+6.48 +5.69 -5.11 -2.90 +0.39 +2.08
-3.73 +5.47 +7.64 +0.27 -3.16 -1.25
->
+0.39 +2.08 +6.48 +5.69 -5.11 -2.90
-3.16 -1.25 -3.73 +5.47 +7.64 +0.27

+0.74 +3.21 +1.12 -0.12 +0.37 +1.33 -1.65
-1.18 +6.67 +0.01 -6.15 +0.11 -2.78 -0.27
-1.26 -3.02 -2.82 +0.05 -0.67 -4.08 +0.41
-1.34 -1.64 -2.08 -5.65 -2.99 -7.54 +1.10
-2.76 -5.79 +5.05 +3.40 +5.79 +7.60 +2.18
+1.24 -5.10 +0.13 +3.90 +0.75 +0.68 +0.41
+0.07 +4.13 -1.71 -2.13 +0.63 -4.95 -1.65
-1.43 -5.10 +0.99 -2.13 +3.72 -0.83 +1.20
+1.49 +2.97 -1.71 +0.55 +1.40 +1.11 -2.93
+0.16 +3.21 -0.61 -0.79 -1.57 -3.65 -0.96
+2.82 +4.36 -3.80 +2.06 +3.60 +2.41 -4.20
->
+1.33 -1.65 +0.74 +3.21 +1.12 -0.12 +0.37
-2.78 -0.27 -1.18 +6.67 +0.01 -6.15 +0.11
-4.08 +0.41 -1.26 -3.02 -2.82 +0.05 -0.67
-7.54 +1.10 -1.34 -1.64 -2.08 -5.65 -2.99
+7.60 +2.18 -2.76 -5.79 +5.05 +3.40 +5.79
+0.68 +0.41 +1.24 -5.10 +0.13 +3.90 +0.75
-4.95 -1.65 +0.07 +4.13 -1.71 -2.13 +0.63
-0.83 +1.20 -1.43 -5.10 +0.99 -2.13 +3.72
+1.11 -2.93 +1.49 +2.97 -1.71 +0.55 +1.40
-3.65 -0.96 +0.16 +3.21 -0.61 -0.79 -1.57
+2.41 -4.20 +2.82 +4.36 -3.80 +2.06 +3.60

+2.00 -0.95 -0.44 +1.94 +1.81 +2.96 +1.79 -1.32
-0.50 -2.76 +6.62 +2.30 +1.17 -3.25 -0.58 -1.24
+1.79 +0.71 -4.86 -0.01 +0.66 +3.57 +2.08 -0.27
+2.23 +0.66 -5.12 +0.34 +1.02 +4.43 +2.42 -0.53
+1.87 -0.04 -3.23 +0.80 +1.20 +3.14 +2.09 -0.82
+1.82 +1.43 -5.60 -0.41 +0.41 +4.56 +1.82 -0.02
+0.26 -0.81 +1.50 +0.88 +0.56 -0.18 +0.17 -0.45
->
+1.79 -1.32 +2.00 -0.95 -0.44 +1.94 +1.81 +2.96
-0.58 -1.24 -0.50 -2.76 +6.62 +2.30 +1.17 -3.25
+2.08 -0.27 +1.79 +0.71 -4.86 -0.01 +0.66 +3.57
+2.42 -0.53 +2.23 +0.66 -5.12 +0.34 +1.02 +4.43
+2.09 -0.82 +1.87 -0.04 -3.23 +0.80 +1.20 +3.14
+1.82 -0.02 +1.82 +1.43 -5.60 -0.41 +0.41 +4.56
+0.17 -0.45 +0.26 -0.81 +1.50 +0.88 +0.56 -0.18

+1.40 +0.65 -6.00
+0.44 -0.07 +0.33
->
+0.65 -6.00 +1.40
-0.07 +0.33 +0.44

-6.29 +3.98 -0.39 -3.45 -3.23 -1.07
+0.00 +0.34 +1.02 +5.06 +4.65 -2.71
-4.01 +7.98 +0.43 -2.54 -2.67 -1.39
-5.83 +6.40 +0.93 -3.38 -3.80 -0.56
-3.60 +2.94 -1.65 -2.78 -1.15 +0.19
+4.71 +3.03 +0.72 -0.22 -0.70 +1.68
+3.60 +2.19 +0.53 +1.16 +0.64 +0.14
-5.57 +0.87 -1.85 -2.59 -0.91 -0.52
-2.51 -1.90 -1.85 -1.46 -1.47 -1.20
+2.69 +1.81 +1.16 +1.60 +1.21 +0.14
+1.00 -2.69 +3.30 +4.26 +3.68 +0.24
-0.40 +3.29 -2.71 -3.39 -2.74 -0.12
->
-3.23 -1.07 -6.29 +3.98 -0.39 -3.45
+4.65 -2.71 +0.00 +0.34 +1.02 +5.06
-2.67 -1.39 -4.01 +7.98 +0.43 -2.54
-3.80 -0.56 -5.83 +6.40 +0.93 -3.38
-1.15 +0.19 -3.60 +2.94 -1.65 -2.78
-0.70 +1.68 +4.71 +3.03 +0.72 -0.22
+0.64 +0.14 +3.60 +2.19 +0.53 +1.16
-0.91 -0.52 -5.57 +0.87 -1.85 -2.59
-1.47 -1.20 -2.51 -1.90 -1.85 -1.46
+1.21 +0.14 +2.69 +1.81 +1.16 +1.60
+3.68 +0.24 +1.00 -2.69 +3.30 +4.26
-2.74 -0.12 -0.40 +3.29 -2.71 -3.39

+6.86 +4.73 +4.49
-7.19 -4.87 -4.96
+6.94 +4.72 +4.59
+6.96 +4.74 +4.45
-2.26 -0.59 -2.81
+2.25 +0.61 +2.89
+2.06 +0.59 +2.66
+1.92 +0.62 +2.66
+3.12 -4.24 +0.09
+3.25 -5.04 +0.44
-3.96 +4.83 -0.21
-2.26 +3.65 +0.23
->
+4.73 +4.49 +6.86
-4.87 -4.96 -7.19
+4.72 +4.59 +6.94
+4.74 +4.45 +6.96
-0.59 -2.81 -2.26
+0.61 +2.89 +2.25
+0.59 +2.66 +2.06
+0.62 +2.66 +1.92
-4.24 +0.09 +3.12
-5.04 +0.44 +3.25
+4.83 -0.21 -3.96
+3.65 +0.23 -2.26
---
+4.52 +6.84 +4.52 +6.57 +1.43 +3.42
+4.11 +6.77 +4.11 +7.02 +2.30 +3.26
->
+1.43 +3.42 +4.52 +6.84 +4.52 +6.57
+2.30 +3.26 +4.11 +6.77 +4.11 +7.02

+5.76 -1.04 +4.43 +5.27
+2.79 +4.77 +3.81 +4.90
+6.94 +2.67 -2.54 +1.52
-5.85 -3.37 -5.13 -7.14
->
+4.43 +5.27 +5.76 -1.04
+3.81 +4.90 +2.79 +4.77
-2.54 +1.52 +6.94 +2.67
-5.13 -7.14 -5.85 -3.37

+2.64 -1.28 -0.76 -1.83 -3.30 -1.92 +1.75
+0.27 -1.27 -0.34 +0.10 -0.27 -1.28 -2.69
+1.18 +0.13 +1.93 +0.84 -0.20 +2.82 +3.43
-0.29 -0.16 +0.06 +0.26 +0.43 -0.03 -1.05
-0.59 +2.04 +1.09 +0.35 +1.00 +2.82 +4.05
-2.21 -1.00 -0.96 +1.59 +1.94 -1.84 -5.94
-0.02 -0.56 +0.09 +0.39 +0.17 -0.20 -1.23
-0.08 -0.42 +0.08 +0.39 +0.20 -0.13 -0.99
+0.10 -0.62 +0.07 +0.23 +0.06 -0.30 -1.36
->
-1.92 +1.75 +2.64 -1.28 -0.76 -1.83 -3.30
-1.28 -2.69 +0.27 -1.27 -0.34 +0.10 -0.27
+2.82 +3.43 +1.18 +0.13 +1.93 +0.84 -0.20
-0.03 -1.05 -0.29 -0.16 +0.06 +0.26 +0.43
+2.82 +4.05 -0.59 +2.04 +1.09 +0.35 +1.00
-1.84 -5.94 -2.21 -1.00 -0.96 +1.59 +1.94
-0.20 -1.23 -0.02 -0.56 +0.09 +0.39 +0.17
-0.13 -0.99 -0.08 -0.42 +0.08 +0.39 +0.20
-0.30 -1.36 +0.10 -0.62 +0.07 +0.23 +0.06

+1.82 -1.37 +1.22 -1.23 -1.98 -1.62 +1.57 +3.49 +6.44 -2.00 +0.42
-4.07 -1.47 +0.58 -3.97 +1.83 +2.72 +3.09 +1.51 -2.84 +2.84 +1.77
->
-2.00 +0.42 +1.82 -1.37 +1.22 -1.23 -1.98 -1.62 +1.57 +3.49 +6.44
+2.84 +1.77 -4.07 -1.47 +0.58 -3.97 +1.83 +2.72 +3.09 +1.51 -2.84

-2.10 -0.40 -0.78 -5.89 -1.51
+0.07 -0.18 +0.37 +3.52 -0.78
-0.21 -3.17 -1.42 -2.81 -1.77
+6.76 +0.83 +2.25 -0.56 -5.60
+3.48 +0.76 +1.27 +1.91 -1.41
->
-5.89 -1.51 -2.10 -0.40 -0.78
+3.52 -0.78 +0.07 -0.18 +0.37
-2.81 -1.77 -0.21 -3.17 -1.42
-0.56 -5.60 +6.76 +0.83 +2.25
+1.91 -1.41 +3.48 +0.76 +1.27

+6.29 +2.19 -2.01 -4.55 +2.17 -0.45 +2.85 +0.82
+2.75 +1.78 -0.84 -3.96 -2.47 -2.32 -4.83 -6.65
-6.85 -2.18 +1.50 +3.83 +0.95 +2.96 -0.85 +1.89
+6.35 +2.41 -2.81 -5.85 +5.18 +1.73 +4.63 +3.10
-6.54 -2.38 +2.34 +5.32 -3.01 -0.11 -3.03 -1.03
-0.76 -1.43 +0.67 +3.74 +1.71 +0.99 +5.46 +6.54
+5.35 +1.45 -1.28 -2.34 +0.81 -1.39 +3.05 +1.41
+6.48 +2.30 -2.31 -5.09 +3.08 +0.10 +3.34 +1.43
->
+2.85 +0.82 +6.29 +2.19 -2.01 -4.55 +2.17 -0.45
-4.83 -6.65 +2.75 +1.78 -0.84 -3.96 -2.47 -2.32
-0.85 +1.89 -6.85 -2.18 +1.50 +3.83 +0.95 +2.96
+4.63 +3.10 +6.35 +2.41 -2.81 -5.85 +5.18 +1.73
-3.03 -1.03 -6.54 -2.38 +2.34 +5.32 -3.01 -0.11
+5.46 +6.54 -0.76 -1.43 +0.67 +3.74 +1.71 +0.99
+3.05 +1.41 +5.35 +1.45 -1.28 -2.34 +0.81 -1.39
+3.34 +1.43 +6.48 +2.30 -2.31 -5.09 +3.08 +0.10
